Where one turn sends some rows of the set: a few examples, then the rows asked
fibu: 148 21 267 167 97 -289 64 -201 -161 -5 105 11 -39 206 -98 82 -160 33 41 -23 105
foti: 185 -50 96 51 147 13 -27 -44 41 -75 95 -89 -328 -155 -109 189 -99 -81 -14 -218 -53
nur: 137 -6 127 200 38 139 -2 -141 -57 77 46 -182 -26 122 -312 166 42 128 -165 -107 -148
bub: 37 42 349 -22 -101 142 -125 -238 212 36 54 -86 -140 214 -179 85 113 85 11 -118 119
Fadig: 76 -201 215 81 -174 51 -154 -65 70 -74 -56 -180 64 216 -212 29 43 156 150 -101 59
saf: 183 36 41 187 18 -180 -208 172 -9 78 -118 -3 -82 24 90 25 46 -129 168 37 167
gavom: 173 -77 224 72 -59 -102 -161 -25 -346 3 171 -69 -66 34 -177 43 -22 63 -117 -98 -39
bufad: 83 62 313 92 27 89 -1 -36 295 -118 150 -48 83 -75 -87 -51 -18 -239 -75 154 255
labek: 159 44 241 98 160 108 -41 -82 339 -101 34 -87 73 107 -163 13 -66 154 -126 57 383
Tuvur: 227 34 153 77 58 130 61 100 -230 -33 53 -143 57 -7 -5 248 14 105 -47 146 -172
fumo: 105 7 3 -10 -152 115 -2 -210 45 -255 -191 -78 59 42 -7 34 -60 128 -38 25 5
tamiv: 213 -4 33 105 -52 -159 -365 -76 149 -16 -14 -129 -32 48 -44 238 -30 -152 -62 -101 252
boko: 99 144 80 96 -45 60 -260 -29 -61 117 4 -69 -171 108 -166 -121 111 42 -224 168 155
koz: 227 44 374 106 -102 160 -7 -43 130 6 111 213 -116 122 -37 20 82 -115 -17 -97 258
Duko: 180 -58 45 328 20 -70 -85 -138 -105 86 17 -150 -88 61 97 35 -113 -195 -55 -125 283
bizik: 145 -16 253 55 -109 27 -117 -46 234 -44 -74 -77 -308 147 70 114 12 -99 -4 -61 -155
rabom: 249 177 231 -80 260 -21 -91 113 -14 -201 54 154 -12 -39 -14 5 -55 33 -137 131 196
mava: 133 -15 266 13 12 -262 -60 -240 37 -157 50 -95 55 257 -144 236 -17 6 112 45 169
tedo: 184 83 306 87 109 84 37 -30 -67 6 162 -12 -90 253 -28 -84 245 5 -180 -11 231
ravu: 104 132 308 -14 166 68 39 -107 -294 11 213 -10 -179 -127 -71 82 -25 -65 -94 -80 42
rumu: 157 151 220 66 53 5 -68 -31 29 -117 154 140 -243 -243 -124 -10 64 -32 -63 65 263
tolir: 267 88 268 36 -153 -25 24 161 -112 28 74 -175 73 -85 47 261 50 139 -217 63 9
Nuto: 63 -31 35 124 39 26 28 21 11 157 164 -15 69 95 -296 -39 -25 99 -72 -196 -77
debu: 102 -121 154 146 28 29 51 90 209 -23 177 -283 -168 -105 112 140 -126 -66 70 100 -10
kiti: 159 -40 281 106 -21 -49 -94 76 -107 -119 -145 -180 151 -144 -44 92 -251 92 14 115 28
koge: 246 101 191 -13 166 151 -105 97 -83 -22 -122 -106 144 -45 -133 101 -59 -235 -205 -39 155
pumod: 146 11 39 17 -50 158 -131 -82 116 -97 -100 -75 65 88 -136 212 -121 250 -4 156 -160
puro: 251 -78 44 69 -10 300 -88 45 50 39 42 -7 31 140 -11 120 -97 134 59 53 372
Rof: 162 109 317 104 96 -322 50 20 -33 -29 -78 -79 19 83 -105 187 -25 67 191 110 128
Vokim: 57 101 322 -39 86 96 -18 69 178 -57 19 -91 73 -115 41 97 -202 67 152 234 98

Vokim goes to -> bub
tamiv goes to -> Duko
And these:
gavom goes to -> kiti
Rof goes to -> mava
fumo goes to -> Nuto
koz goes to -> rumu
Tuvur goes to -> pumod
tedo goes to -> rabom
puro goes to -> boko
debu goes to -> bizik

Where one turn sends some rows of the set: a few examples, then the rows asked
dek: -245 -27 155 -63 110 103 40 -192 -2 67 51 -31 102 54 129 -58 -95 -20 248 -94 -63 180 -395 -222 197 -41 -58 -246 295 -278 -355 -288 151 88 -50 -85 22 15 -456 190 300 120 -130 19 18 -103 -147 -110 30 82 -170 -105 -24 112 345 -35 -71 24
Zufu: -55 -103 171 -94 289 -15 1 -350 118 237 -55 21 9 -4 70 -207 3 -28 227 -270 -250 263 -41 191 146 -98 -173 -92 -30 -94 -225 -198 -102 144 -104 5 -98 -139 -15 -97 -171 -5 -71 -142 -141 -36 -84 102 103 -64 -37 75 -83 143 311 -204 -103 26
sosak: -89 18 174 77 124 -278 13 -65 113 260 242 -110 -20 166 -66 -55 -131 -63 85 -355 -55 199 -213 -49 -29 100 87 -107 389 -293 -152 -188 -95 92 103 111 232 150 -430 -8 145 153 -206 -143 101 -311 8 -69 -6 12 -59 -120 33 72 390 -308 16 56
gevas: 67 -76 219 5 83 -272 -200 -282 195 93 -30 -239 257 -2 -48 -250 -222 -11 42 -309 -148 218 -130 33 66 122 -54 -211 167 -121 -43 -142 -173 149 -61 54 210 -164 -53 47 235 -190 -230 -52 141 110 113 164 32 -73 -321 -18 -217 -63 213 -119 52 317
geniz: 31 -89 32 -140 44 6 -122 -23 372 173 -88 -56 -26 -16 -18 -151 -409 95 5 -24 -230 438 -303 11 43 -74 -116 35 121 -164 56 83 -68 -3 -42 -98 90 97 -183 26 472 -153 -132 356 76 -59 -151 -39 9 -103 94 53 -154 149 212 -80 51 9
namu: 51 -100 124 -64 -64 -188 -139 10 145 117 140 -101 -36 183 -129 -133 -272 -43 47 -376 -94 194 -299 -119 -45 128 63 -79 387 -272 37 -252 -166 -20 35 110 142 -70 -298 -107 15 223 -282 60 65 -199 -35 -127 4 57 106 -61 64 130 392 -234 193 96
Veki: 105 -62 92 -106 82 -183 -50 27 200 169 -78 -255 -100 -53 7 -207 -339 69 176 22 -51 591 -129 125 53 -28 -150 61 75 -183 -44 -25 -136 -84 28 -120 217 112 -110 121 364 -63 16 217 -30 -163 -70 -131 62 -59 -72 -15 -273 221 203 -190 127 -97
ruze: 165 -84 179 -97 19 -255 -214 -339 148 123 -28 -139 265 80 -87 -206 -178 100 -5 -339 -244 298 -147 -53 180 -1 -38 -83 119 -91 -51 -55 -211 202 -9 158 216 -88 -43 -16 243 -152 -254 -27 134 1 149 137 5 99 -288 -52 -278 -12 292 -109 57 253
vit: 12 -128 208 -86 219 -33 -37 -234 29 34 -75 -248 -92 -35 -207 46 -19 40 162 -355 -267 339 -283 32 -24 -92 162 -141 247 -269 -200 32 -132 42 -16 97 192 92 -30 -52 -5 10 -369 129 96 93 -104 261 127 -80 -318 145 -215 -10 136 -211 104 197
dirot: -166 42 200 -77 144 16 123 -269 24 141 -34 28 130 -65 231 -32 -27 -15 162 -50 14 196 -311 43 92 -44 46 -121 367 -299 -316 -242 84 69 0 -103 87 124 -462 54 311 31 -170 -77 19 -89 -215 -167 30 -63 -138 -79 55 12 320 2 -67 50
dazo: -49 70 192 -33 241 -164 -155 -135 13 32 38 -34 107 -295 128 -16 -406 127 245 -263 -404 351 -109 62 179 -137 -13 -70 94 -279 -121 -278 -107 230 -154 62 10 -54 -3 61 39 -271 -85 104 173 -125 -99 150 -113 -26 -142 -30 -196 160 243 -17 -100 152
figi: -32 -305 38 67 3 -213 -57 -32 311 161 91 -159 -218 1 -72 -72 -301 -35 122 -43 -185 255 -182 41 119 57 47 -16 305 22 -307 -28 -32 -7 -132 -59 31 -74 -178 103 114 210 -102 63 -41 -323 59 -62 145 129 -225 -49 -35 458 140 -379 88 8
Lir: -163 40 -17 -204 314 156 123 81 16 54 30 1 77 209 61 -151 -464 -32 29 -158 -92 311 -308 -53 102 -106 300 -86 130 -149 -60 38 126 59 -85 -97 42 8 -412 -30 62 -56 -249 164 -48 -16 -119 -59 241 18 -155 131 -179 142 206 -156 -2 81
peg: -41 -121 185 -14 212 -163 -133 -158 60 143 101 -74 194 -294 33 -114 -226 138 256 -270 -404 265 -67 39 137 -37 39 -98 10 -198 -57 -324 -126 242 -175 -40 70 11 -65 124 43 -292 -50 39 191 -102 -140 201 -83 -59 -130 -85 -153 152 156 -33 -71 -21
kobem: -55 114 14 -124 224 21 141 13 10 137 -79 -164 144 45 102 -193 -286 41 99 -11 17 380 -186 223 94 -150 182 -13 256 -112 -126 -30 176 -42 12 -197 184 91 -400 53 105 -60 -132 112 12 -18 -126 -19 310 83 -288 36 -255 131 96 -39 111 -38
ribi: -77 61 -12 -144 236 22 90 26 70 96 -35 -152 236 228 -9 -250 -405 8 74 -73 11 265 -363 67 24 -246 184 -123 161 -171 -82 -36 202 -40 -48 -152 159 70 -448 144 112 -111 -287 82 -82 -34 -128 -71 199 45 -219 101 -235 211 225 -161 6 -77
ves: -179 -15 134 -105 109 102 14 -205 24 79 19 41 55 46 75 -50 -163 18 130 -193 -171 189 -420 -223 181 77 -93 -135 318 -234 -240 -349 -27 165 -81 -73 -125 -43 -467 78 254 125 -92 90 -103 -49 -136 -136 18 -46 -62 -49 79 36 255 100 52 201
votam: -16 11 165 -39 236 -6 -112 -222 3 56 38 -154 -6 -83 -211 66 -65 85 102 -374 -299 368 -262 127 4 -166 120 -181 359 -297 -210 -23 -194 89 12 65 80 -30 -110 -141 -44 17 -457 226 -11 -12 -40 260 137 -54 -285 97 -263 51 155 -95 60 255
vov: 76 -135 63 -44 66 -84 31 20 390 213 -16 -209 -23 4 -12 -160 -303 68 76 14 -164 442 -324 154 111 -172 -306 26 131 -122 -86 48 -40 -72 -82 -158 97 63 -192 195 446 -89 -130 205 -42 -123 -87 -146 -47 -48 -39 34 -262 201 168 -128 93 -19
vozig: -41 -275 -72 -44 -50 -175 -126 -47 379 83 42 85 -237 -57 -118 -174 -286 -17 156 -133 -238 287 -198 -95 250 37 6 97 243 88 -215 -95 44 103 -81 -127 -22 -89 -210 -49 153 114 -110 150 55 -240 117 -11 203 160 -100 -60 -33 358 146 -277 158 17
faf: -101 -180 25 120 27 -309 -100 -135 343 171 -1 -107 -234 -15 -126 -144 -152 35 299 -107 -149 374 -145 -75 50 151 12 1 218 -46 -300 -55 -126 39 74 -20 62 89 -308 93 168 151 -4 31 -101 -318 146 -40 123 -4 -257 -102 -20 388 148 -349 106 3
getu: -104 -21 117 27 11 -187 -111 -45 165 254 158 -250 -14 201 -74 9 -211 26 78 -323 -150 153 -310 -50 -37 133 -26 -173 455 -267 -88 -239 -111 -70 -16 140 197 53 -321 100 78 249 -173 35 102 -261 -160 -68 -66 118 31 -143 15 123 409 -280 54 -23
bep: -144 -272 70 -186 180 -44 -39 -131 332 -5 -136 -171 95 26 124 -188 -7 167 390 -405 -138 322 -141 -95 54 -227 51 -24 301 -175 -295 -86 -185 59 58 -47 -39 -23 -48 -176 -118 -153 -260 -19 91 31 -11 144 238 -70 -202 -97 -283 212 313 -309 -14 39
nusis: -113 -110 118 -161 76 -36 -64 -143 343 -49 -268 -108 98 75 178 -190 -130 295 343 -304 -285 381 -159 -77 94 -216 135 -8 215 -189 -260 14 -149 137 104 77 -83 -14 -33 -123 -137 -88 -217 44 102 2 60 199 158 70 -203 -46 -248 275 349 -234 -23 99
tigug: -31 -113 126 -107 97 -52 -95 -459 108 146 44 136 107 -17 -43 -150 24 38 232 -277 -280 333 -63 211 218 -88 -83 -100 -5 -84 -200 -199 -147 160 -72 23 -63 -154 -47 -149 -107 16 -221 -85 -216 -91 -67 -21 23 -46 -46 29 -148 194 321 -167 -148 127

gevas goes to -> vit
vov goes to -> getu
dirot goes to -> Veki
And these:
nusis goes to -> tigug
Lir goes to -> vozig

